[[  1 -11  -7  -2   3   2  11]
 [ -2 -40  -2  -1  -1   0  35]
 [  1   8   4   2  -2   0 -11]
 [  4 -11   2   3  -2   4   2]
 [  1  24   1   1  -1   0 -24]]
->
[[  1  -7   3  11]
 [ -2  -2  -1  35]
 [  1   4  -2 -11]
 [  4   2  -2   2]
 [  1   1  -1 -24]]

[[ 42  11  -7 -15  -8   0]
 [ 52  44  42 -18 -15 -15]
 [ 34  48  52 -16  -1 -19]
 [-34 -30  32  45  45  36]
 [-23 -38 -30  45  17  38]
 [ 39  42  39 -48 -50 -53]]
->
[[ 42  -7  -8]
 [ 52  42 -15]
 [ 34  52  -1]
 [-34  32  45]
 [-23 -30  17]
 [ 39  39 -50]]

[[  3   3  -4 -17 -15  30  36 -19  28   8 -19  15 -16  -3]
 [ 24  15 -11 -12  23  22  32  -1  47 -10  12  -5   5  -6]
 [  3   2   9  20  17 -17 -21  23 -15   2  21  -3  20  11]]
->
[[  3  -4 -15  36  28 -19 -16]
 [ 24 -11  23  32  47  12   5]
 [  3   9  17 -21 -15  21  20]]

[[-12  28 -17  18  -2 -21   7  15  37  -3 -15 -21]
 [ 41 -18  28 -22  -1  16   8 -25 -28  -5   3  19]
 [ 30 -25  18 -29 -10   7   0 -32 -36 -14  -5  10]
 [-20  30 -14  30   9  -9   7  30  39  11   1 -11]]
->
[[-12 -17  -2   7  37 -15]
 [ 41  28  -1   8 -28   3]
 [ 30  18 -10   0 -36  -5]
 [-20 -14   9   7  39   1]]

[[-45  -4   3  21  33 -19 -27  11]
 [-16  -1   1   5  11  -5  -7   3]
 [ -4  -4  -3   0   6   3  -2   4]
 [  7   1   2   1 -12   1  -4   1]
 [-12  -1   1   4   9  -3  -6   2]
 [ 13  22 -17  29 -24  26  -1  -2]
 [ 14  25 -22  33 -31  30  -1  -3]]
->
[[-45   3  33 -27]
 [-16   1  11  -7]
 [ -4  -3   6  -2]
 [  7   2 -12  -4]
 [-12   1   9  -6]
 [ 13 -17 -24  -1]
 [ 14 -22 -31  -1]]

[[ -1  12   8  -1 -11  15   6   5   4   4  -3  -6]
 [-29  18 -19 -20   5   3  38  -6 -15  11  26 -13]
 [-26  10 -20 -20  12  -5  38  -5 -15  13  33  -9]
 [ 22 -16   3  24  10 -14  -2   5   9  -7   9  21]
 [ 40 -18  33  33 -10   9 -42  13  25  -6 -31  15]
 [-42  20 -29 -42  12  -6  36 -15 -29  11  24 -23]
 [-22  17 -27 -13  10  -3  24 -10 -17  -6  13  -4]
 [ 39 -20  26  36  -7   7 -47  16  25 -12 -32  21]]
->
[[ -1   8 -11   6   4  -3]
 [-29 -19   5  38 -15  26]
 [-26 -20  12  38 -15  33]
 [ 22   3  10  -2   9   9]
 [ 40  33 -10 -42  25 -31]
 [-42 -29  12  36 -29  24]
 [-22 -27  10  24 -17  13]
 [ 39  26  -7 -47  25 -32]]
---
[[ 12  44  46 -10  18   9 -10 -31  48 -13 -19  11 -12  14 -34]
 [-25  23  27 -16  30   2  35   9  -1 -19 -16  -2  34  21  -9]
 [  3   6   7  -6 -28  -4 -55 -42  14  27  19  12 -10  19 -26]
 [  0  16  15  -3  25  34  24  -2  12 -16 -16 -11 -15 -19 -22]
 [-19 -10  -8  23   9   5  37  29 -27   0   9   3 -51   2  26]
 [-36  -1   1  34 -23  17 -10   6 -16  41  28   1 -37  30  16]]
->
[[ 12 -25   3   0 -19 -36]
 [ 44  23   6  16 -10  -1]
 [ 46  27   7  15  -8   1]
 [-10 -16  -6  -3  23  34]
 [ 18  30 -28  25   9 -23]
 [  9   2  -4  34   5  17]
 [-10  35 -55  24  37 -10]
 [-31   9 -42  -2  29   6]
 [ 48  -1  14  12 -27 -16]
 [-13 -19  27 -16   0  41]
 [-19 -16  19 -16   9  28]
 [ 11  -2  12 -11   3   1]
 [-12  34 -10 -15 -51 -37]
 [ 14  21  19 -19   2  30]
 [-34  -9 -26 -22  26  16]]

[[-22  12   1 -18]
 [ -8 -43 -10  39]
 [-25  29   5 -50]]
->
[[-22  -8 -25]
 [ 12 -43  29]
 [  1 -10   5]
 [-18  39 -50]]

[[-15 -18   7  22   3  18  -1  18  33   4  17 -13]
 [ -2  54 -10 -36  -5  15  -3   3 -22 -14  45  43]
 [-14 -13  10  16   0  15  -1  23  33   2  14 -10]
 [  7 -11  16   6  22   3  11  -4   9  25 -25  -9]
 [  5 -25  27  18  10   4   8  19   9  16 -42 -13]
 [-32  50 -17 -10 -31   9 -11   4   7  -2  25  15]]
->
[[-15  -2 -14   7   5 -32]
 [-18  54 -13 -11 -25  50]
 [  7 -10  10  16  27 -17]
 [ 22 -36  16   6  18 -10]
 [  3  -5   0  22  10 -31]
 [ 18  15  15   3   4   9]
 [ -1  -3  -1  11   8 -11]
 [ 18   3  23  -4  19   4]
 [ 33 -22  33   9   9   7]
 [  4 -14   2  25  16  -2]
 [ 17  45  14 -25 -42  25]
 [-13  43 -10  -9 -13  15]]

[[ -7  19   4  44  18]
 [-32 -30 -12  13  19]
 [ 29  15   7 -31 -24]
 [  7 -19  -4 -43 -18]
 [ 28  39  13   9  -9]
 [-31 -21  -9  26  23]
 [-30 -19  -8  28  23]
 [ -9  17   3  44  19]
 [ 13  36  11  32   5]]
->
[[ -7 -32  29   7  28 -31 -30  -9  13]
 [ 19 -30  15 -19  39 -21 -19  17  36]
 [  4 -12   7  -4  13  -9  -8   3  11]
 [ 44  13 -31 -43   9  26  28  44  32]
 [ 18  19 -24 -18  -9  23  23  19   5]]

[[ -3 -10 -16 -18  -4]
 [  8   3  29 -30  -5]
 [ 10   2  31 -32  -2]
 [ 12  26  35  20  17]
 [ -5   3  20 -16 -11]
 [  5  27  29  -5 -32]
 [ 13   0 -13  37  16]
 [ 14  11   6  43  34]
 [  8  -6  11 -35   2]
 [  8  18   5  22   2]
 [  0   7 -12  26   6]]
->
[[ -3   8  10  12  -5   5  13  14   8   8   0]
 [-10   3   2  26   3  27   0  11  -6  18   7]
 [-16  29  31  35  20  29 -13   6  11   5 -12]
 [-18 -30 -32  20 -16  -5  37  43 -35  22  26]
 [ -4  -5  -2  17 -11 -32  16  34   2   2   6]]

[[ 25  -9   4 -38  -3   6   0 -30  -5]
 [-35  21 -42  16  32   1  20  27   5]
 [-13  -5  24  41 -10   4   8   3  29]
 [ 27   9  16   8 -22 -18 -21  32 -12]
 [ 29  10  13   3 -20 -17 -20  29 -14]
 [  6 -16   4 -28  11  24  10 -28   1]
 [ 38   4  11 -18 -13  -6 -11   8 -12]]
->
[[ 25 -35 -13  27  29   6  38]
 [ -9  21  -5   9  10 -16   4]
 [  4 -42  24  16  13   4  11]
 [-38  16  41   8   3 -28 -18]
 [ -3  32 -10 -22 -20  11 -13]
 [  6   1   4 -18 -17  24  -6]
 [  0  20   8 -21 -20  10 -11]
 [-30  27   3  32  29 -28   8]
 [ -5   5  29 -12 -14   1 -12]]
